In the data rows, the value 50 means zero.
Every row has a hidden score. How much higher is the second row's score than the first row's in each pair? 15 means about the same, 30 much higher and 0 much lower. The score is a weighted sum of the row's numbers plus the product of two more (or one squared), each taken from its middle value.
[52 48 38 48 41 46 59 33 47 64 73 60 59 42 48 44 51 54]
[35 59 60 59 70 68 63 48 65 50 61 49 49 41 41 36 25 32] -> 21
[16 00 26 39 39 55 49 62 49 62 57 50 66 71 56 74 70 62]
[45 43 50 40 38 27 39 54 64 73 70 79 71 56 42 35 37 41] -> 16
[47 44 59 72 57 44 41 28 52 65 53 64 44 55 54 41 42 37]
[60 71 62 65 63 54 45 27 28 35 49 41 45 47 49 52 43 63] -> 18
[52 52 35 41 47 24 34 37 33 58 54 61 52 54 63 71 68 60]
[59 22 20 15 29 74 99 98 51 18 09 06 55 91 86 98 51 02] -> 5
[18 00 29 35 35 52 49 56 51 54 61 53 60 74 63 75 65 66]
[51 45 15 31 33 48 60 65 59 50 47 54 54 36 68 64 60 63] -> 18
[52 47 34 31 44 45 61 56 85 70 64 66 58 41 35 34 44 46]
[66 34 38 20 24 49 56 83 82 68 39 06 22 44 42 76 87 71] -> 10
[61 70 72 69 79 37 37 36 32 36 36 49 46 51 45 45 44 47]
[61 51 68 52 47 24 17 26 25 20 48 61 67 72 66 71 59 51] -> 10
[43 23 30 44 51 43 55 64 50 67 17 51 35 48 61 69 66 76]
[61 76 56 64 58 49 45 37 44 40 31 47 39 35 49 62 52 57] -> 15
[55 60 60 45 50 42 35 36 58 57 62 71 51 39 49 46 44 47]
[54 47 63 75 70 71 65 49 64 60 50 49 43 42 34 25 21 21] -> 13
[60 54 58 47 53 54 46 52 59 64 61 78 49 38 39 29 25 43]
[58 45 60 33 36 24 15 26 27 39 60 63 84 90 72 72 53 29] -> 8
[60 61 78 69 72 76 70 69 61 43 41 35 47 32 28 23 23 14]
[79 76 76 71 71 87 63 61 39 39 26 09 25 39 31 27 36 41] -> 11
[46 68 51 66 63 40 52 49 45 58 48 66 45 49 47 26 38 43]
[12 19 42 43 54 53 70 60 45 64 68 60 46 60 57 54 44 50] -> 8
[57 53 48 51 43 20 28 30 38 44 54 73 62 64 67 72 46 44]
[63 73 61 47 43 19 41 40 43 72 73 59 51 46 43 40 50 40] -> 19
[46 23 45 36 51 45 53 66 76 77 58 45 39 33 42 55 52 70]
[41 33 32 36 39 38 43 51 73 70 51 61 66 46 44 55 62 65] -> 20
[60 51 46 46 46 43 44 43 51 60 56 65 54 39 46 39 44 70]
[41 46 54 35 36 56 48 46 58 59 45 49 41 31 65 70 64 64] -> 14
[46 58 61 67 75 79 65 54 51 68 50 51 43 45 30 30 24 13]
[50 48 36 30 37 33 37 46 43 63 66 69 71 57 41 44 64 67] -> 21
[50 61 41 38 37 56 61 38 36 26 52 45 40 46 59 83 60 77]
[43 59 53 71 79 70 77 55 63 52 36 40 43 48 27 30 28 31] -> 16
[49 61 58 64 66 39 45 39 30 32 35 58 48 43 60 56 54 55]
[54 35 17 16 30 88 99 85 60 16 00 32 64 88 78 74 44 15] -> 9
[42 53 63 66 72 76 59 44 36 41 37 38 39 34 35 50 60 57]
[54 53 46 37 38 35 47 48 50 65 70 58 54 36 42 47 62 65] -> 13
[51 54 06 10 37 68 82 92 80 37 18 47 47 67 72 60 35 38]
[39 33 38 46 40 39 43 35 60 57 51 74 50 62 62 58 52 62] -> 17
[56 39 39 54 51 40 28 46 62 72 70 59 45 51 62 39 32 55]
[37 55 57 57 63 43 26 27 29 42 45 58 60 67 54 66 50 58] -> 26
[53 63 72 60 56 65 53 46 54 41 38 45 51 31 36 28 46 64]
[58 52 56 49 22 26 19 25 20 37 44 55 73 86 70 71 69 51] -> 5
[67 65 77 75 82 75 67 63 49 37 34 26 31 36 33 24 34 23]
[68 76 84 70 76 79 58 69 39 28 19 18 27 43 22 37 38 44] -> 20
[16 00 34 38 46 52 54 52 53 48 61 53 64 75 59 66 66 65]
[40 58 60 68 53 51 59 46 35 31 61 64 48 39 47 42 52 47] -> 15
[45 59 30 27 27 37 47 62 74 59 66 59 49 44 49 63 56 61]
[52 20 23 32 40 46 75 71 50 59 54 62 53 50 41 43 48 82] -> 16
[45 50 45 53 39 43 24 34 42 41 45 46 55 56 57 62 89 69]
[41 51 56 75 72 75 48 49 40 43 59 37 50 32 44 41 42 46] -> 14
[43 63 69 72 59 52 52 41 58 40 60 47 35 44 45 33 46 45]
[53 22 16 14 34 82 99 88 64 16 02 21 67 93 82 74 36 16] -> 11
[39 50 65 60 54 58 48 48 53 47 46 52 38 33 50 52 47 64]
[19 47 64 66 58 57 63 45 48 57 53 48 42 52 57 45 36 44] -> 8
[70 66 71 77 73 76 59 54 32 32 30 17 27 40 28 33 52 56]
[73 65 84 75 71 90 64 61 45 36 27 09 28 38 27 25 42 35] -> 13
[57 49 77 69 76 68 72 66 63 53 43 36 31 32 35 25 29 18]
[62 37 46 29 20 32 44 70 77 87 75 49 39 42 36 44 63 59] -> 14
[50 49 29 31 31 19 33 39 53 61 56 64 56 71 66 64 73 56]
[48 30 35 47 41 46 44 47 48 53 43 81 54 49 47 50 68 69] -> 25
[50 72 69 71 77 80 46 49 40 49 43 42 36 41 36 38 30 35]
[65 68 72 69 54 52 37 33 21 12 18 18 44 58 48 73 74 70] -> 16
[39 67 73 73 67 70 69 47 48 40 31 34 38 41 44 33 44 41]
[42 60 59 61 54 42 40 36 43 35 56 54 51 44 54 59 47 61] -> 17
[46 33 64 60 67 79 73 65 62 70 69 50 50 47 30 14 19 08]
[19 00 31 33 37 51 48 63 54 52 60 55 61 69 65 70 66 67] -> 18
[37 21 26 41 43 33 62 47 43 38 48 75 71 60 59 80 57 55]
[37 26 22 42 36 49 69 52 47 52 48 79 63 59 42 51 62 64] -> 15
[36 38 30 52 41 41 38 58 59 53 77 79 74 62 45 40 38 41]
[44 39 33 24 42 30 47 49 63 59 43 60 51 50 55 68 79 68] -> 19
[53 49 41 44 37 38 31 29 56 49 73 76 67 60 50 45 54 50]
[46 41 34 42 39 34 59 40 68 49 57 45 49 41 62 68 61 67] -> 16
[58 38 37 22 24 22 54 64 93 81 43 62 42 49 51 68 55 48]
[52 40 43 45 48 33 53 48 44 49 60 70 42 43 48 50 65 70] -> 15
[67 68 79 65 65 69 48 41 16 19 11 13 35 45 50 59 73 62]
[41 43 56 62 74 74 58 58 57 54 73 60 51 44 36 23 25 16] -> 8
[37 57 71 64 71 60 46 56 55 62 57 47 53 33 44 37 31 23]
[61 53 47 30 23 28 28 30 42 59 74 73 76 70 57 61 47 43] -> 12
[63 69 69 72 68 67 53 51 23 31 12 22 36 40 39 49 60 67]
[43 59 54 49 45 26 36 39 24 31 48 51 59 58 75 92 49 54] -> 6
[43 71 46 60 44 35 40 47 54 58 41 48 39 45 63 57 50 59]
[49 36 20 15 22 48 81 83 83 44 41 17 23 61 66 89 67 59] -> 16
[48 50 55 70 57 44 46 49 38 55 52 59 37 37 46 41 59 55]
[41 64 67 61 65 45 56 51 40 49 61 65 49 45 45 32 28 38] -> 14
[23 34 43 50 61 69 67 53 50 50 50 67 52 42 54 52 43 45]
[56 73 72 68 72 72 54 40 39 50 36 47 37 40 34 32 42 40] -> 14
[19 12 38 62 69 77 65 55 56 60 60 54 54 55 48 33 46 37]
[52 58 62 65 49 50 41 35 25 27 44 58 52 42 52 64 58 63] -> 21
[50 57 61 74 74 80 68 60 46 35 25 37 33 32 31 37 53 44]
[63 65 68 60 54 52 30 35 06 16 15 18 47 64 53 89 78 71] -> 13
[55 54 75 70 78 70 76 62 56 55 45 27 40 37 25 21 30 25]
[53 10 10 17 39 66 99 91 53 23 16 35 74 84 86 72 45 06] -> 15
[58 46 63 48 33 33 34 38 09 42 33 52 52 57 70 73 70 74]
[62 63 74 75 72 58 49 49 32 26 29 25 36 32 47 53 52 57] -> 10
[41 47 28 22 20 36 45 67 81 75 52 56 56 54 63 54 52 57]
[49 33 36 41 55 35 29 27 22 40 53 65 80 75 70 65 60 51] -> 18
[48 70 62 62 57 56 32 37 43 46 57 64 44 46 42 47 43 50]
[65 46 63 49 38 45 17 35 06 15 23 24 56 80 66 98 82 72] -> 11
[28 46 50 62 51 75 59 50 68 54 66 54 54 43 43 35 31 42]
[40 57 63 68 61 76 49 49 32 21 20 40 29 53 57 49 55 71] -> 5
[66 31 44 50 28 36 21 51 60 48 61 54 47 42 53 60 66 78]
[55 72 70 61 53 37 43 31 43 45 38 54 40 47 48 47 58 58] -> 16
[53 52 51 55 56 26 35 33 43 41 59 66 53 53 57 42 63 57]
[39 38 47 35 26 36 45 46 64 57 72 47 56 48 56 59 63 74] -> 15
[51 53 64 56 55 54 33 31 17 25 24 47 52 55 66 64 66 72]
[66 52 57 36 33 12 32 30 24 43 54 62 69 65 58 66 68 62] -> 21
[38 40 32 55 60 54 51 45 51 65 54 58 42 41 54 50 58 56]
[51 62 55 56 48 42 42 40 49 66 71 59 48 49 48 25 38 53] -> 9
[57 27 24 18 38 77 98 86 60 22 00 08 57 93 94 83 39 02]
[63 79 62 58 42 25 28 38 47 60 53 65 58 48 45 62 38 33] -> 29
[56 43 32 28 18 31 42 72 83 82 86 53 47 47 38 54 61 42]
[60 44 48 23 19 37 39 67 85 87 83 53 55 53 32 31 47 50] -> 13
[30 42 47 44 51 48 44 37 36 45 42 65 46 54 66 74 68 60]
[48 63 48 60 55 54 55 38 36 59 54 52 59 38 51 31 44 55] -> 14
[61 61 74 74 78 87 66 61 54 45 47 23 38 37 28 22 25 21]
[49 84 67 63 69 47 40 41 32 37 56 37 37 45 52 43 49 51] -> 13
[63 64 74 55 54 51 39 29 14 27 49 45 40 50 56 50 61 69]
[44 65 16 41 56 79 68 51 33 38 37 57 68 49 55 42 42 58] -> 22
[46 48 57 64 65 56 51 48 31 40 37 63 47 30 42 62 56 56]
[61 50 54 57 42 17 19 28 26 39 54 58 68 73 58 68 55 61] -> 3
[39 33 22 33 57 72 58 39 50 54 46 62 76 59 59 41 39 61]
[49 53 32 23 30 30 66 67 73 23 24 38 54 51 74 77 65 69] -> 16
[45 49 25 40 50 56 57 52 56 62 58 47 38 34 56 60 62 62]
[41 37 12 31 33 63 69 70 62 62 54 70 63 43 61 54 44 39] -> 17
[77 72 81 75 76 83 65 62 39 33 15 06 25 46 26 30 42 40]
[42 55 29 40 48 51 57 49 53 64 62 67 46 41 44 54 55 57] -> 18
[76 74 86 69 76 84 63 66 36 34 34 13 25 43 22 29 34 35]
[55 63 48 46 59 34 49 41 67 44 81 68 55 45 40 43 37 37] -> 17
[60 65 77 76 65 48 40 36 34 42 35 41 38 39 48 50 52 47]
[48 51 69 71 68 68 66 35 43 36 33 42 35 43 41 54 39 58] -> 20
[48 63 57 64 65 69 70 52 54 61 56 57 42 37 38 32 26 19]
[71 41 50 29 30 30 38 64 67 87 92 65 63 60 30 25 29 35] -> 13
[48 26 06 22 33 78 97 68 69 30 21 49 57 71 83 61 45 30]
[57 48 63 55 42 43 20 34 06 15 27 33 53 76 65 87 85 70] -> 17
[58 80 65 78 63 52 46 37 37 33 42 36 39 44 42 43 52 51]
[43 55 60 47 29 33 21 29 37 55 59 54 66 70 66 50 57 62] -> 7
[52 59 45 52 51 34 58 46 39 65 60 66 56 42 50 32 43 51]
[57 74 81 78 63 55 45 38 40 48 55 38 46 49 39 39 22 32] -> 6
[64 54 35 23 14 35 55 75 86 87 67 45 46 49 39 34 48 54]
[63 51 46 23 27 26 31 42 47 69 83 68 62 60 48 54 47 58] -> 17
[46 81 59 72 66 57 48 52 50 45 43 50 48 48 39 28 27 43]
[56 53 48 40 30 23 18 47 35 53 53 56 53 54 63 68 74 69] -> 16
[46 38 35 29 31 18 23 55 61 52 61 66 76 65 68 52 60 55]
[62 45 45 33 24 19 27 62 64 83 90 51 64 49 38 55 46 50] -> 14
[57 67 53 48 32 34 22 38 35 58 84 65 66 53 46 43 56 46]
[31 46 60 69 71 74 62 58 53 65 55 46 52 40 35 28 32 28] -> 17
[35 46 53 62 55 60 43 39 41 41 46 59 44 50 57 44 55 68]
[58 54 62 43 51 42 28 30 35 41 46 55 55 50 43 60 66 79] -> 22
[56 75 57 49 46 48 44 48 51 64 71 74 57 46 46 23 31 21]
[54 44 41 39 43 53 51 50 63 68 68 76 59 45 33 30 37 55] -> 19
[57 38 64 56 56 48 23 30 06 21 22 31 51 72 65 86 82 70]
[57 60 45 51 57 39 45 44 60 56 68 51 47 40 44 36 41 65] -> 13
[59 37 45 38 25 39 24 62 81 75 75 60 56 49 38 33 48 62]
[13 00 35 30 37 48 58 59 46 57 64 45 64 74 64 71 70 63] -> 10
[14 00 31 34 40 51 51 60 53 60 56 52 62 75 64 71 77 53]
[63 82 58 59 66 54 54 52 57 48 41 36 36 30 47 31 40 48] -> 19
[23 34 43 51 68 50 53 50 51 59 56 47 51 49 51 47 52 66]
[54 49 59 59 61 45 57 48 52 61 56 64 43 38 24 38 43 55] -> 22
[42 73 53 62 72 43 45 44 44 50 70 50 46 43 46 45 41 35]
[59 52 39 23 24 32 57 56 86 66 63 50 41 39 45 55 67 59] -> 19
[71 83 71 69 65 54 45 41 36 34 36 55 45 39 47 35 36 33]
[60 37 41 29 37 43 35 51 66 79 68 60 50 44 37 43 61 69] -> 13
[16 21 53 51 72 61 56 66 63 61 59 68 53 49 40 49 44 26]
[57 51 33 41 34 32 47 49 56 64 66 53 54 40 46 46 64 70] -> 12
[44 51 51 61 58 50 37 39 28 26 32 53 58 50 47 68 66 74]
[29 63 61 57 74 68 59 51 51 47 48 48 37 41 50 30 48 40] -> 5
[51 14 33 37 47 54 60 58 43 62 66 63 53 43 39 41 59 78]
[59 42 38 34 20 20 42 49 60 69 87 72 69 60 48 48 49 41] -> 7
[53 49 32 44 58 40 43 41 42 62 56 84 62 63 54 33 33 47]
[65 51 48 31 29 26 27 60 60 77 91 75 64 67 35 27 38 34] -> 11
[50 57 68 57 60 58 44 58 58 60 53 64 43 34 49 16 35 37]
[62 73 63 56 36 38 35 31 26 50 54 58 47 49 60 49 52 58] -> 13
[51 58 40 45 47 28 40 36 27 45 53 45 53 57 58 73 64 78]
[50 25 12 27 50 64 78 59 53 47 48 55 55 49 57 42 53 75] -> 16
[48 51 76 68 72 61 48 38 41 38 32 54 38 39 42 50 52 50]
[45 53 55 53 44 44 59 48 52 37 45 70 46 35 57 48 53 59] -> 13
[50 39 68 65 73 88 72 62 66 52 55 43 37 37 30 22 24 23]
[59 62 64 48 41 29 22 29 33 34 45 71 58 61 64 59 60 55] -> 16
[44 41 16 10 34 60 87 79 75 48 32 35 43 45 61 78 65 54]
[51 65 57 59 51 36 48 50 34 47 50 51 45 36 43 52 53 71] -> 16
[43 41 32 49 50 37 50 40 37 41 30 58 46 58 71 72 74 65]
[43 68 60 64 75 58 24 36 18 33 52 57 48 60 56 52 44 48] -> 12
[58 34 22 33 53 38 55 60 53 51 52 70 59 47 53 34 52 73]
[38 54 60 67 76 70 52 37 60 69 52 40 48 46 43 25 45 22] -> 4
[44 11 19 25 43 74 77 51 47 33 29 62 61 60 80 66 50 61]
[52 74 77 62 48 39 54 32 36 31 40 51 56 46 52 40 49 54] -> 16
[42 37 19 21 25 28 77 70 81 50 49 56 56 62 72 75 39 45]
[52 57 20 20 28 41 59 55 75 65 65 49 51 45 59 64 53 56] -> 16
[61 54 54 32 26 25 17 44 37 58 75 77 83 89 63 51 35 12]
[49 67 55 68 81 77 54 42 50 49 50 27 45 32 36 45 43 37] -> 24
[64 64 51 56 35 42 22 32 05 23 58 53 63 66 61 63 63 66]
[75 76 81 70 77 87 63 58 41 34 28 12 34 39 22 28 40 33] -> 20
[17 04 26 37 50 55 46 57 53 58 59 40 65 65 59 74 65 68]
[59 72 71 67 70 83 64 45 57 40 50 35 40 37 30 29 27 31] -> 18
[56 41 20 41 21 26 58 63 72 62 59 59 58 51 45 57 46 68]
[76 74 72 72 66 63 49 41 10 20 25 11 36 44 44 56 69 59] -> 17
[63 43 49 55 31 25 31 24 53 53 62 70 58 62 60 70 43 47]
[48 56 70 63 63 64 44 37 46 44 36 52 37 38 52 39 55 56] -> 15
[60 67 77 80 69 53 37 40 27 22 32 33 42 43 52 45 59 48]
[56 75 71 76 75 69 75 62 49 40 38 32 37 45 30 27 25 18] -> 14
[74 67 81 72 78 83 65 61 40 31 27 10 25 36 30 33 42 39]
[55 82 51 48 46 36 44 25 36 40 41 41 46 58 69 76 48 58] -> 12
[45 37 29 35 55 37 65 41 47 50 49 58 62 50 61 55 49 71]
[58 53 57 40 34 20 30 41 53 60 68 79 65 54 46 50 45 49] -> 15
[45 61 50 46 55 46 51 45 44 51 56 38 30 35 50 62 74 67]
[39 45 73 78 65 77 73 66 57 61 39 41 44 43 29 27 26 19] -> 16
[38 32 66 77 61 65 58 59 48 58 38 67 44 36 50 36 38 25]
[12 02 36 38 43 60 52 56 62 50 61 58 58 65 63 65 63 56] -> 17
[69 50 52 36 30 31 36 55 68 77 81 74 62 59 30 27 30 41]
[55 54 43 54 56 31 29 33 34 43 66 73 64 57 52 51 51 51] -> 17
[27 50 61 62 57 44 52 38 27 36 29 53 46 60 54 66 67 64]
[52 36 30 36 38 43 50 37 58 65 47 72 73 47 59 68 43 50] -> 19
[53 54 64 68 80 61 55 45 47 45 45 48 36 32 50 42 39 38]
[44 58 76 56 48 25 31 50 57 55 65 66 63 51 46 32 35 39] -> 14
[64 34 41 20 19 46 55 85 80 71 42 12 23 42 41 78 87 67]
[54 60 55 62 57 27 19 28 37 57 50 57 62 59 60 57 49 45] -> 13
[42 23 50 47 37 33 47 42 37 67 49 81 66 54 67 49 54 47]
[43 41 26 37 44 54 71 65 66 60 50 65 56 62 64 08 30 54] -> 4
[50 48 23 49 43 65 60 43 63 49 60 63 75 53 41 32 31 58]
[21 41 57 71 61 68 72 53 47 50 51 45 53 43 41 41 40 47] -> 10
[67 37 37 34 23 39 51 73 89 76 75 44 42 43 27 37 53 64]
[22 16 48 59 69 77 72 64 66 68 64 46 57 47 46 38 30 15] -> 14
[57 55 62 62 63 54 52 31 23 29 49 38 39 44 56 53 55 71]
[54 19 11 09 39 85 89 85 53 29 03 12 56 92 91 89 47 21] -> 11
